(in the rows, 128 means zero)
The rows of X fall into 3 groups, and each row is roughly a mix of its group's hidden directions.
X, 92 rows:
[[125 129 103  95 130 146 134  92 181 119 109]
 [117 146 132  72 131 131 167 115 161 115 140]
 [127 184 119 109 138 135 137 156  97 156 148]
 [ 76 105 131 148 146 133 148 150 153 129  92]
 [105 138 103  80 129  99 162 135 162 127 129]
 [120 144 169 116 123 101 173 163 116 118 143]
 [155 144 110  75 110 105 134 118 135 121 166]
 [130  99 141 189 142 136 104 106 138 126 105]
 [118 128 130  78 128 152 148  99 173 117 141]
 [159 119 157 164 132 154  93 118  93 133 142]
 [134 123 151 180 130 164  98 128  97 140 115]
 [103  93 143 115  97 140 148 159 157 113 158]
 [126  94 141 190 143 136 106 111 141 126 109]
 [107 101 145 107  88 142 152 156 154 110 154]
 [140 176 125 128 125 150 119 157  84 149 149]
 [131 140 136 102 129 112 196 154 114 121 122]
 [154 121 150 175 126 153  94 112  94 131 123]
 [142 148 106 161 129 121  93  94 145 130  85]
 [139 120 102 122 131 157 104  89 177 125 107]
 [165 177 136 113 142 127 119 112  97 152 152]
 [124  86 157 187 123 135 119 128 143 118 115]
 [ 76  99 128 146 145 130 148 154 152 127  98]
 [155 141 122  74 132  99 140 115 138 124 168]
 [ 84 121 114 106 146 105 164 141 164 131 111]
 [115 147 104  73 121 106 157 139 159 124 137]
 [157 160 146 159 130 119 116 115 170 117  92]
 [148 112 155 166 120 169  92 137 101 125 137]
 [157 175 117 126 143 123 111  94  96 141 102]
 [117 141 116  69 106 123 146 158 130 126 161]
 [123  86 156 187 131 132 132 129 142 118 112]
 [126 135 186 141 122 119 135 150  93 128 164]
 [124 126 152 140 127 107 144 175  79 134 153]
 [106 101 140 103  99 137 165 160 152 110 151]
 [128 149  95 111 132 133 120  82 170 123  98]
 [162 151 141 143 106 167  94 132  93 132 142]
 [140 116  96 121 133 159 104  94 176 126 108]
 [119  83 160 174 123 128 153 146 142 113 119]
 [ 91 132 104  97 136 100 166 141 161 126 113]
 [141 113  86 142 135 157  80  99 136 139 119]
 [123 136 173 144 120  96 157 168  99 124 134]
 [140 140 114 146 135 141  67  86 127 136 114]
 [111 125 126  81 105 122 156 168 135 123 163]
 [131 171 176 152 121  91 141 130 123 118 114]
 [135 144 137 101 126 109 191 156 109 122 123]
 [130 160 121  70 108 118 149 152 114 130 151]
 [136 120 157 174 138 164  98 135  95 142 131]
 [ 98 134 110  88 139 100 163 130 168 130 118]
 [ 81  89 130 144 145 122 146 136 161 124  97]
 [102  87 144 123 100 137 144 161 158 113 156]
 [108 125 101  84 121  97 160 136 165 114 130]
 [168 117 151 154 122 147  91 112  94 129 153]
 [138 103  91 160 130 148  80 109 126 140 109]
 [112 115 137  98 109 117 167 176 134 121 158]
 [101  87 141 124  97 143 131 153 162 113 158]
 [132 115  69 107 137 148 120 108 163 129 107]
 [136 167 100 156 133  97 109 108 122 132  85]
 [ 93 137 103  97 132 101 165 137 163 124 108]
 [119 115 150 106  99 130 184 159 137 108 135]
 [ 81  88 134 159 142 136 138 150 146 126 101]
 [131 130 157 162 124 100 136 173  86 132 133]
 [105  86 145 133 121 125 171 166 149 114 143]
 [ 90  99 127 170 116 154 124 159 128 122  99]
 [140  79 108 127 133 174 100 137 130 138 154]
 [104 108 112 102 134  95 161 127 172 107 113]
 [151 175 114 107 120 131  86  98 106 139 123]
 [101 103 141 183 133 153 118 140 122 129  92]
 [138 113  78 157 133 138  85 113 123 141 101]
 [159 156 115 114 135  86 138  77 127 125 116]
 [172 171 126  96 126 118 122 105 110 137 157]
 [134 140 107 137 137 140  63  91 130 141 126]
 [132 125 107 101 131 157 121  88 181 121 118]
 [ 82  87 129 148 141 126 144 142 159 121  97]
 [132 124 154 162 126 116 114 159  74 139 151]
 [151 175 115 107 118 137  89  94 108 138 121]
 [159 121 157 162 132 155  92 117  93 137 144]
 [118 156 111  90 130 118 157 102 170 115 104]
 [142 168 118  97 147 109 172 133  97 137 118]
 [148 174 107 106 129 131  89  94 109 140 119]
 [103  75 143 149 113 132 125 156 159 116 149]
 [117 132 114  77 130 147 146  96 172 118 131]
 [103 119 105  84 123  99 158 134 168 120 132]
 [156 184 126 123 123 141 117 134  86 146 145]
 [123 125  98  90 131 151 130  90 175 122 118]
 [116 142 101  73 118 102 155 131 159 126 139]
 [117 101 157  93 125 150 156 150 127 124 173]
 [115  78 149 182 136 128 130 140 147 120 123]
 [140 144  89 159 132 110 106 112 138 131  76]
 [174 122 146 144 116 145  92 114  96 124 160]
 [112  82 153 167 134 126 164 152 144 119 127]
 [102  92 138 111  95 143 141 154 161 111 156]
 [136 123 165 167 123 110 127 169  89 132 139]
 [117 126 178 112 123 128 151 149 103 125 174]]
One row of each group comes first, with its name. Which group is each row after those in?
[147 132 137 178 146 134 107  90 117 131  91]	<40>
[135 122 159 171 123 111 119 164  83 135 138]	<30>
[ 86 150 115 110 144 132 153 178 126 151 136]	<44>

[111  78 113 119 126 150 120 144  89 141 161]	<30>
[144 144  92 162 133 115 101 111 142 131  79]	<30>
[148 167 103 111 139 137  99  82 116 133 104]	<40>
[138  76 111 124 131 177 105 131 145 134 147]	<30>
[122  87 108 101 134 157 131 153 106 138 171]	<30>
[140 177 103  81 124 131 106 109 111 141 137]	<40>
[113 157 119 117 132  87 158 154  82 132 134]	<30>
[142 178 108  74 126 124 137 120 106 136 130]	<40>
